Named moves, each a turn or a mirror, and the order they were made in; the first pair answered
move K_313:
[-13  11  -5  -1  -2  23  -3  10  -4   3  13 -16]  ->  [ -3   8 -11  -6  -3  18   2  15  -6   5  13 -19]
[ -4 -19   0   7   7   3 -11 -31   5  -6  -6  -7]  ->  [  8 -25  -9   3   4  -5  -5 -25   4  -1  -4 -15]
[-21  -4   7  -1  19  13 -20 -10  22  -6 -18  11]  ->  [ 21 -23 -20 -12   4 -12   4  11  18   1 -12 -10]
[ 29 -13 -26  -4  -9 -10   4   0  -1 -14  -4  -5]  ->  [-17   6   0   7   5  15 -20 -17   1 -20  -5  19]
move K_851:
[-8 -2  0  3  5 19 -9  4  9  2  4  9]  ->  [ -6  -7   0   0   3  19 -10  -5   9   2   6  12]
[ 11 -18   1  21  -8  10  15 -21  16  11   0 -12]  ->  [  2   2   3  27  -8  15  19   3  16  13   5 -14]
[-25   4 -21   0  20 -19 -27  13   7 -17   3  18]  ->  [-20  -3 -22  -3  19 -18 -30   1   6 -18   1  16]
move K_818:
[14  0 -2 -3 -3 -4  5 11 -1  4  8 -7]  ->  [15  2  0 -4 -4 -7  6  9  0  4  8 -8]
[ -4 -13  -7  -8   4  -2 -18 -21   6   0   3  15]  ->  [-11   1  -9  -5   9   0 -22  -8   4  -3   6  13]
[ -3   7 -11  -7  17  -9 -11   6 -10  -5  15  10]  ->  [-12  18  -4   3  13   1  -1  19  -6   1  14  12]
move K_864:
[  3   2 -22  -1  -1 -24   4  17   0   4   9  15]  ->  [  0   3 -22  -4   2 -23  -3  13  -4   2  13  20]
[  3   0  23  18 -11  18  34  11   1   8  -5  -3]  ->  [-14  16  23  20  -4  18  22  23   1   5   1   5]
[  0 -16  15   4  -6  -9  -9 -15  -9 -10  -1  19]  ->  [ 11 -24  13   6 -14  -6   5 -13  -4  -5  -2  14]
[ 11 -11   4  12 -13   6  21   4   0   6  -4  -6]  ->  [  1   4   3  13 -11   6  17  17  -5   8   2  -5]
move K_455:
[10  3  2 10 -8  8 15  5  7 14  2 -5]  ->  [ 11 -11   2   5  -7   6   7 -17   4   7  -1   0]
[  2 -12  -5  -7   3  -8  18  -6  -8  -7 -21  -9]  ->  [ -5  -7  -7 -10  10  -9   6  -8 -11 -10 -19  -3]
[ 17 -11   1   3 -13   2  15   3   5  11  -2  -8]  ->  [ 13 -23  -3  -4  -3  -1  -1 -17   1   1  -4   4]
Now pairs of rows:
Each pair is 2 to 3 moves apart.
[-18  28   2  12   4  16   5  27  -5 -10  -1   3]  ->  [-12  25 -11   3  12   4  -3  29 -10 -15   1   3] : K_313 then K_864
[  6  14  25  22 -33  21  54  37  16  19 -10 -36]  ->  [  0 -38  41   3 -24  20  20 -62  12  12 -23 -12] : K_313 then K_851
[ -5   2 -17 -16  16 -17 -11  21  -4 -20   7  -5]  ->  [-20  -8   6  -7  17   6 -20 -16   2 -25  -3   9] : K_455 then K_851 then K_313
[  0 -10  43   9 -13  18  18 -33  11  18  -7   8]  ->  [ 39 -15 -12 -18  -9 -31  17  14  -7  11  17 -12] : K_455 then K_455 then K_313
[ 12  15 -14  -9  10 -30 -21  24 -21  -9   8  16]  ->  [-13  36  12   9   6  -1 -17  23 -11  -4   0  24] : K_455 then K_313
[ 23 -24   8   1 -10  17  38  10  14   8  -5 -14]  ->  [  5 -27  22   5  -7  29  32  -8  18   6 -11  -7] : K_313 then K_818 then K_864
[-26  21   2   5  16   4 -30   8 -11  -8   6  19]  ->  [ 2 20 -4 15 -6  3 12 43 -3  8  7 -8] : K_455 then K_313
